In the rows, 128 means zero.
The same turns and mirrors carry the whole set onto itself, and each row onto the other rows of its family. Which rows share a family with each named row? Give them in list order.
These 40 rows form 5 families of 8 rows each.
Tedon: [144 142 147 130 109 106 105 159 125 154 108 106 105 130 141 136]
sofi: [143 134 132 150 120  85 141 111 131 140  99 136 118 141 129 149]
nizan: [ 91 114 143 121 146 118 102 158 131 149 137 110 107 134 150 145]
Dono: [120 121 144 116 107 119 123 151 143 117 110 147 120 136 138 170]
tasup: [152 130 138 144 113  90 141 113 131 126 108 133 120 154 132 152]
vero: [105  90 136 137 151 101 140 117 132 130 133 140 115 159 134 164]
vok: [157 119 140 146 114  89 142 119 125 134 104 137 114 155 125 155]
tep: [110 100 136 140 144 104 134 115 142 131 127 159 106 158 136 161]
Bamud: [153 138 147 140 115  81 138 115 121 136 110 136 114 137 134 147]
gabol: [112 131 136 170 146  98 140 152 133 147 112 121 130 131 134 163]
Seta: [ 92 103 153 127 141 114  98 160 136 148 139 120 115 138 145 154]
Leko: [131 105 147 149 156  85 129 118 126 168 132 110 111 152 130 133]
dus: [123 140 141 163 146 104 137 161 130 147 122 132 130 126 136 162]
tepa: [129 113 140 151 152  88 122 126 113 167 132 100 100 152 137 131]
tuluf: [138 134 147 127 117 104 110 162 115 152 114  88 115 131 139 139]
sek: [107 140 141 160 145 101 147 156 132 163 119 129 116 134 133 153]
nakad: [115 145 148 161 143 103 131 154 133 156 110 131 128 128 134 162]
seki: [104 102 132 122 143  94 143 125 133 127 123 152 114 158 145 167]
Nore: [136 102 147  97 114 109 104 125 124 137 129 126  91 157 142 138]
Gezo: [120 129 129 126  98 118 115 157 144 128 105 140 110 136 132 165]
fabu: [126 105 137 141 147  81 121 117 121 168 137 106 113 153 149 133]
bon: [142 138 145 132 108 100 105 144 125 157 116  90 102 132 137 141]
Lovam: [107  95 139 135 152 108 140 133 131 127 125 157 118 157 138 160]
Dem: [141  93 143 108 115 107  97 121 124 121 123 118 105 155 142 147]
ramu: [ 95  96 137 126 145 126 106 162 135 148 132 111 107 152 141 153]
kog: [144 108 134 100 119 100 111 114 123 128 125 115 101 160 145 143]
vap: [116 127 132 121  97 121 116 156 130 117 115 133 117 143 130 167]
Pak: [ 96 102 147 123 147 117 103 164 126 158 133 115 100 135 142 148]
Bez: [105 126 150 168 141 107 133 163 133 157 116 132 120 128 130 157]
tela: [118 128 137 119 104 123 115 159 130 116 110 137 110 137 146 167]
ret: [101  98 133 133 151  97 138 137 131 122 124 153 104 160 137 159]
nudi: [133 106 152 146 163  86 128 121 126 167 126 115 104 146 145 134]
Kaso: [122 129 147 126 113 126 124 160 135 116 104 141 107 136 126 168]
Durot: [157 130 131 139 119  94 146 116 121 136 103 127 105 151 129 146]
vesi: [128 104 155 140 162  90 128 120 112 156 135 107 111 153 142 135]
Dovek: [145 131 152 145 117 113 101 151 124 157 118  95 106 131 130 134]
lam: [147 135 151 135 109 111 106 140 126 162 117  95 117 130 139 141]
divu: [106  99 152 118 140 122 104 166 126 144 142 112 103 148 147 151]
fosam: [126  94 143 105 114 104 108 116 127 138 120 115  91 163 138 137]
vuvev: [134  89 136 106 117 104 113 123 124 128 131 116  92 161 141 138]

Same family as Bez: Tedon, sofi, Dono, vero, tepa, kog, divu
Same family as tela: tasup, Leko, nakad, bon, Lovam, Pak, vuvev
Same family as Dovek: gabol, Seta, seki, Nore, Gezo, Durot, vesi

The same turns and mirrors carry the whole set onto itself, and each row onto the other rows of its family. Which rows share a family with each named row? Give them in list order.
These 39 rows form 13 families of 3 rows each.
lodek: [121 117 138 117 125 118 150 142  98 119 145 135 166 153 128 127 118]
tora: [128 140 122 135 133 118 161 142 110 113 139 115 148 148 109 113 144]
pugef: [144 137 135 109 130 106 141 154 117 127 124 113 155 146 122 126 122]
riz: [116 132 132 133 142 130 148 143 116 122 140 123 179 159 125 134 136]
Fep: [110 125 143 139 136 151 127 110 127 105 146 138 153 104 124 113 123]
Vir: [124 113 125 139 130 147 123 127 130 123 160 107 171 109 100 124 114]
keven: [154  95 142 127 132 149 133 162 114  89 141  93 133 117 118 152 131]
Nure: [153 114 137 146 131 130 121 149 144  91 140 117 121 104 144 146 148]
Sabir: [121 109 136 135 119 126 128 128 133  99 136 118 167 104 117 105 108]
tulep: [156 109 133 140 158 141 134 165 120  91 141 112 137 147 128 167 129]
ripep: [136 138 132 124 128 110 131 159 136 122 141 137 139 139 151 139 150]
zaba: [156 118 144 132 155 151 121 143 123  89 140 126 109 113 129 154 124]
lun: [127 132 138 115 112 111 144 153 111 130 143 134 139 151 120 134 118]
Kuzal: [121 100 132 162 143 154 129 127 133  88 151 115 168 113 118 133 121]
Vinim: [134  99 129 150 135 140 126 115 120 106 161 122 158 109 108 131  98]
gasu: [123 131 128 149 123 126 122 123 150 119 150 127 156 104 135 120 145]
figeb: [133 104 150 142 155 133 107 166 122  99 153 108 112 116 121 152 129]
vene: [116 135 146 114 144 124 152 152 118 131 146 122 149 161 137 139 131]
gafu: [126 127 148 126 138 154 114 136 129 119 176 106 133 118 132 113 102]
rakek: [126 122 129 147 122 156 126 122 133 105 127 129 170 123 120 118 147]
gevoz: [110 112 148 153 149 126 129 119 136 106 144 118 159  98 137 118 130]
gikim: [157 105 146 134 120 131 135 153 117  92 140 112 107 119 116 152 117]
Zorig: [148 138 122 127 139 139 125 152 128 124 128 138 153 158 125 143 144]
banol: [130 150 144 110 143 129 143 143 109 127 132 137 140 150 134 135 140]
vuk: [105 113 144 149 141 149 135 114 139 112 160 116 159 109 121 121 117]
lim: [168 104 143 130 140 131 142 148 100  97 138 104 128 133 119 159 123]
pag: [148 107 148 142 168 121 124 155 133  95 141 116 121 115 145 155 127]
tufeg: [122 118 131 105 129 127 137 172 112 124 150 128 160 155 127 137 121]
modo: [115 136 149 124 146 115 126 162 108 137 145 112 139 147 120 137 146]
gif: [122 115 137 147 110 132 131 116 128 114 155 121 146 104 103 120 108]
vuko: [118 131 159 109 128 144 132 152 112 118 161 108 135 139 146 110 118]
zemov: [166 104 133 128 141 124 119 160 133  90 136 112 126 115 121 144 103]
Puvuf: [151 104 150 137 156 147 136 153 128  91 149 102 114 123 132 160 124]
zenug: [157 120 114 142 154 127 138 161 125  94 153 122 114 139 109 141 121]
kefu: [125 139 146 126 158 105 140 145 123 134 136 122 153 143 143 135 140]
kibo: [ 93 112 151 148 136 133 115 134 123 114 155 112 152 107 114 116 134]
kuliz: [152 103 129 142 138 158 113 154 136  82 131 136 135 127 131 146 135]
guz: [147 131 158 119 139 153 126 147 115 113 158  86 117 125 134 127 121]
pep: [117 105 122 153 132 135 141 138 127  76 154 128 141 116 113 106 121]

Same family as ripep: Nure, gasu
Same family as figeb: modo, kibo
Same family as riz: tulep, Kuzal
Same family as Sabir: pugef, zemov
Same family as vuko: gafu, guz
Same family as keven: Vir, tufeg
Same family as Fep: zaba, banol
Same family as gikim: lun, gif
Same family as lodek: Vinim, lim
Same family as pep: tora, zenug
Same family as kefu: gevoz, pag

The same turns and mirrors carry the whole set onto itself, and each row onto the other rows of its family. Which rows share a family with each named row? Give them in list order.
These 32 rows form 4 families of 8 rows each.
gofi: [152 132  85 102 157 109 150 148 137 162 106 127 156 145 106 139 112 140
 118 141]
Giv: [144 115 101  97 151 107 119 111  84 168 111 138  97 118 126 126  88 166
 125 127]
zadu: [141 114 125 104 164 107 106 133 100 160 118 111 107 129 114 159 105 152
 124 136]
fubu: [124 126 123  92 135 123 121 101  95 159 110 132 115 111 114 139  78 154
 116 144]
nufu: [125 124 108 122 145  88 133 129  87 121 119 111 100 128  99 124 131 131
 131 139]
kud: [115 130 111 123 133  95 156 129 102 117 106 125 125 119 101 120 130 136
 122 168]
Mor: [143 109 126 112 140 111 110 126 105 162 102 105 108 114 131 134 104 137
 104 110]
poso: [156 124  77 135 146  82 153 127  97 143 114 132 104 117 117 124 115 142
 142 135]
regap: [125 128 132 101 151 125 115 120 121 165 105 117 131 125 121 158  90 152
 116 149]
boto: [116 126 106  93 150 105 137 104 103 158  96 151 101 145 136  99 110 169
 119 136]
tesum: [131 126 124 114 173 101 131 141 133 162 106 122 120 155 127 154 129 154
 127 146]
Dasa: [143 123  90 141 137  92 154 139 108 131 104 122 131 102 108 133 119 139
 133 160]
dufed: [ 98 131 122 104 151 100 134 121 103 129 103 124 105 154 117 107 137 148
 118 144]
vove: [117 130  98  73 137 115 142 119 101 142 105 137 135 145  99  98 107 147
 101 141]
tok: [133 124  96  65 141 122 133 117  96 162 109 140 133 135 102 112  89 155
 102 136]
verug: [145 129  88 128 162  91 158 133 132 165 100 146 119 144 137 128 125 157
 137 141]
dudir: [149 104 115 124 150 101 152 145 130 165  87 137 123 130 147 124 138 153
 107 133]
rafen: [147 125 101  87 159 118 132 143 125 166 112 121 152 143 102 149 101 146
 111 138]
til: [139 118 112 107 129 107 133 105 104 169 101 132  99 120 139 116  96 139
 108 104]
vif: [155 132  70 111 145  98 159 144 123 147 111 129 147 134  99 123 114 134
 122 142]
Biza: [165 101 105 128 138  87 163 139 103 156 101 144 110 112 132 123 129 146
 113 130]
Fori: [145 121 102  73 150 122 122 129 106 167 116 126 139 133 100 139  87 150
 105 135]
zar: [134 105 134 118 156 112 122 146 125 161  91 109 123 129 139 140 132 144
 103 126]
Dako: [120 133  93  87 135 105 148 130  97 126 112 125 138 140  88 102 122 132
 108 144]
mobal: [141 130  76 106 135  96 155 140 104 128 114 121 142 130  87 112 118 127
 118 141]
turo: [122 123 142 109 130  96 156 119 104 138 109 129 102 143 117 126 141 121
 103 130]
kerip: [134 130 113 118 158 116 136 132 143 169  95 127 142 129 134 153 102 156
 125 153]
refov: [116 131 114  92 126 114 143  95  93 148 102 150 112 119 119 111  92 156
 115 150]
gotis: [103 133 116 105 129 104 158 110 101 128  99 146 119 130 111 105 121 149
 114 163]
fafip: [150 127  88 138 149 102 153 139 132 159  95 132 139 111 127 139 105 153
 133 155]
vela: [121 130 128 103 128 103 154 103 115 158  97 143 102 145 138 109 120 135
 103 117]
Dupup: [152 108 125 123 130  86 156 134  89 138 115 129 102 117 110 133 135 125
 111 132]

Same family as kud: fubu, regap, Dasa, kerip, refov, gotis, fafip
Same family as tok: gofi, vove, rafen, vif, Fori, Dako, mobal
Same family as dudir: Mor, til, Biza, zar, turo, vela, Dupup

The same turns and mirrors carry the whole set onto itself, and each row onto the other rows of its family. Which rows share a family with each named row? Give them in list order.
These 40 rows form 5 families of 8 rows each.
govav: [146 116 163 113 128 125 127  99 148 123 137 121 128 138 140 180 155 116
 105 155 102 118 107 118 158 164 145]
bem: [150  98 147 135 117 152 124 105 136 111 141 129 130 132 139 152 130 126
  93 149  90 117 115 147 146 140 161]
badi: [178 117 138 125 114 117 132 121 131 116 171 127 137 138 122 143 129 158
  84 133 124 127 142 116  91 134 159]
vovig: [166 108 155 142 122 170 126 127 128 110 168 121 116 137 136 140 124 142
 119 139 109 105 133 153 144 132 156]
lere: [176 116 177 113 146 139 133 145 154 130 154 120 103 146 150 138 140 136
 115 138 148 108 131 124 160 155 133]
nor: [183 129 152 135 128 143 125 137 127 106 187 119 130 138 121 147 128 170
  94 146 127 119 141 131 102 134 154]
Ger: [180 137 178 117 146 133 115 153 134 106 146 128 111 144 136 153 151 163
 124 161 145 134 142 129 126 154 122]
ziza: [186 130 174 121 115 112 142 131 127 140 150 158 143 131 125 152 112 142
 121 114  92 145 153 117 138 160 145]
Rad: [162  98 156 117 122 166 149 120 133 138 147 132 119 148 145 144 119 158
 131 111 133  95 138 139 128 139 142]
bufit: [181 130 162 115 126 122 124 143 127 119 153 127 110 149 128 147 156 157
 131 141 150 135 158 114 109 148 127]
Lazil: [169 130 159 134 119 118 117 134 140 121 182 120 107 141 135 138 143 118
 138 136 113 117 140 127 149 138 154]
Vel: [170 138 161 134 120 121 111 128 113 117 171 123 118 157 119 156 165 142
 129 148 128 139 157 117 113 140 136]
ripup: [168  87 134 124 105 140 140 117 142 122 141 128 116 130 137 131 124 132
 109 123 118 113 137 131 128 136 160]
sil: [152 121 163 103 134 124 134 104 140 127 136 147 157 144 142 170 125 173
  77 140 116 119 112 126 101 152 145]
sug: [158 133 179 112 149 150 128 119 134 115 151 140 150 145 140 176 123 186
  89 152 119 111 111 139 111 152 138]
dup: [160 140 188 106 150 135 119 135 129 125 135 144 127 157 146 169 151 170
 127 151 140 127 131 129 124 159 115]
pofu: [145 137 180 119 139 118 106 110 125 124 136 146 142 161 141 172 164 140
  96 165 108 141 122 126 130 153 130]
lop: [165 125 150 129 114 103 110 117 124 116 150 130 125 152 123 151 169 127
 102 156 118 150 147 111 115 142 141]
Zifas: [188 124 188 127 138 158 147 128 119 132 149 130 143 137 117 178 134 145
  89 145 106 139 144 117 160 176 130]
noz: [160 119 146 120 104 100 125 111 143 130 158 125 115 137 136 150 144 113
 134 126 108 120 135 112 138 147 156]
Mapal: [157 124 189 113 154 156 132 127 143 134 155 121 117 155 150 167 147 141
 114 146 134 103 117 130 165 160 127]
Vol: [148 112 175 100 140 137 141 103 148 143 129 125 126 153 149 178 150 134
 111 138 128 107 113 114 153 168 129]
gozu: [171 126 171 120 130 130 131 138 139 141 177 125 105 154 144 137 139 136
 142 118 140 106 144 121 144 142 140]
kedop: [180 124 179 116 126 146 157 114 118 140 139 137 147 135 115 190 131 151
 108 129 102 136 145 108 144 179 128]
Bini: [168  92 157 118 133 162 138 131 150 113 128 127 117 127 148 140 120 147
  98 143 124 108 118 147 149 147 148]
Mazof: [178 122 166 109 148 145 135 139 146 106 146 130 134 130 138 157 121 186
  84 151 137 114 121 134 110 153 140]
podub: [194 132 183 133 128 125 132 145 128 132 163 151 138 133 126 139 117 137
  99 131  97 148 153 125 154 156 145]
Bufaf: [149 128 162 116 119 105 114 100 119 135 139 144 141 167 132 168 166 134
 104 145 115 143 137 112 111 146 134]
bif: [157 128 149 129 115 123 125 102 119 126 177 137 153 153 124 162 132 157
  87 134 104 122 131 123  93 133 158]
bukim: [144 110 171 128 136 178 133 109 128 127 146 134 134 150 146 164 126 152
 114 136 107  98 113 155 146 143 144]
Nuf: [189 131 191 130 135 144 144 138 117 151 167 149 141 153 125 150 121 146
 101 120 112 137 159 120 151 158 133]
remep: [184 125 170 118 118 127 147 122 131 122 132 138 144 116 115 179 125 142
 108 138  88 148 141 113 146 177 141]
Zipan: [156 124 155 124 127 120 120 104 133 113 155 140 156 140 132 164 131 154
  67 154  98 129 114 129 107 141 157]
ziku: [147  87 149 107 118 148 147  98 142 137 120 141 135 143 149 155 125 142
 104 121 115 105 118 133 132 147 148]
meri: [156 128 182  99 147 117 118 125 141 124 114 148 134 153 149 165 154 155
 102 158 131 138 123 124 125 161 120]
gebib: [180 126 161 115 137 147 142 136 130 119 169 128 131 143 131 154 121 188
 105 132 145 108 139 127  96 144 140]
Ruta: [195 115 183 118 134 143 154 138 129 145 145 139 136 142 124 154 127 145
  83 127 122 141 155 109 153 169 129]
seba: [179 141 179 129 117 126 135 124 119 128 155 148 147 125 117 174 121 144
 125 131  76 142 144 122 144 166 145]
dar: [145 105 148 134 107 156 134  95 118 137 158 134 133 153 135 157 129 137
 125 118 100 103 132 140 127 133 156]
Kurit: [142 127 159 121 113 117 124  92 132 135 158 125 130 147 135 180 153 117
 132 137  95 115 121 118 143 152 150]

Same family as sil: badi, nor, sug, Mazof, bif, Zipan, gebib
Same family as bem: vovig, Rad, ripup, Bini, bukim, ziku, dar
Same family as kedop: ziza, Zifas, podub, Nuf, remep, Ruta, seba

The same turns and mirrors carry the whole set onto itself, and each row onto the other rows of its family. Which rows share a family with each named row? Give them in list order.
These 21 rows form 7 families of 3 rows each.
rorur: [ 91 166 129 152 168 125 128 152 118 138 114 118 142 143 121 134 115 117
  94 134 118 134 108 112 146 126 138 155 136 143 102]
fom: [107 150 130 149 167 123 134 178 128 128 104 116 117 137 118 121 118 113
  75 138 125 131 123 109 127 122 141 156 122 150 114]
Gotov: [ 91 160 133 145 166 127 133 144 131 144 106 128 143 143 126 128 117 120
  98 134 129 123 115 108 135 123 154 135 138 146  98]
lon: [136 106 150 152 128 159 101 115 117 146 120 129 116 112 127 106 100 130
 100 137 133 150 141 142 132 106 143 118 132 132 127]
rab: [132 119 154 149 127 136 100 116 110 140  96 129 112 112 136 114 116 124
 113 129 147 159 141 156 148 129 148 116 136 126 110]
visi: [117 127 144 153 161 144 132 135 132 103 143  95 107 119 123 147 106 132
  75 156 109 167 164 137 118 138 131 128 157 119 124]
Sok: [124 119 109 139 137 115 139 129 137  92 134  99 112 121 126 140 113 132
  76 150  94 147 160 130 120 150 138 137 150 113 118]
peg: [131 131 126 146 141 134 107 122 128 142 107 118 118 127 131 115 104 134
 138 115 150 157 126 153 135 126 136 115 132 113 109]
kidu: [132 113 126 138 130 131 139 116 116 103 129  93 122 137 123 158 130 130
  84 168 109 128 151 140 123 147 128 133 150 112 126]
vubo: [ 99 152 138 130 161 114 121 167 131 135 115 134 125 147 130 123 132 115
  72 131 117 142 107 113 128 130 151 153 132 151 119]
Bila: [121 124 132 129 131 135 130 116 115 107 142 104 121 119 120 144 116 145
  70 166  95 129 145 136 111 137 132 132 163 112 121]
mos: [ 99 154 130 161 168 129 132 160 107 148 109 142 125 144 122 135 122 108
  80 148 122 154 115 110 120 125 144 149 133 139  96]
deruf: [122 130 117 138 145 115 129 133 118  81 128  97 110 128 117 148 100 136
  68 157 105 152 153 126 112 143 135 139 143 114 124]
biked: [143 133 137 136 126 117 132 130 147 120 131 129 127 125 126 146 123 143
  62 147  98 151 142 137 103 153 116 139 156 122 121]
keduf: [ 99 157 141 154 159 115 122 136 128 156  97 139 138 151 107 132 114 129
  90 146 126 134 124 113 128 148 146 154 142 141 133]
topiv: [122 139 143 142 169 125 116 154 119 140 125 139 140 163 126 131 122 104
  78 154 131 163 111 113 143 115 138 155 129 129 101]
dod: [130 123 129 137 127 130  95 113 123 147 120 112 113 128 131 109 103 122
 115 122 142 170 122 145 146 108 149 118 133 107 114]
Zik: [140 127 130 142 131 121 151 126 131 106 130 115 124 107 119 160 117 128
  63 158 108 152 147 131 120 147 137 131 152 103 131]
lata: [133 107 138 130 130 134 116 123  97 149 105 108 104 123 142 111 112 136
 122 118 140 146 126 147 146 130 147 119 128 121 125]
vupo: [128  91 137 143 136 118 125 119 121 150  98 110 109 121 143 108 126 126
  92 138 152 161 113 143 146 122 127 122 129 110 106]
nafa: [131 112 136 134 123 139 114 126 111 150 107  99 102 122 143 113 125 116
 112 121 132 150 121 161 144 138 137 118 131 105 126]

Same family as biked: lon, topiv
Same family as visi: keduf, vupo
Same family as mos: rab, Zik
Same family as peg: fom, kidu
Same family as Bila: vubo, dod

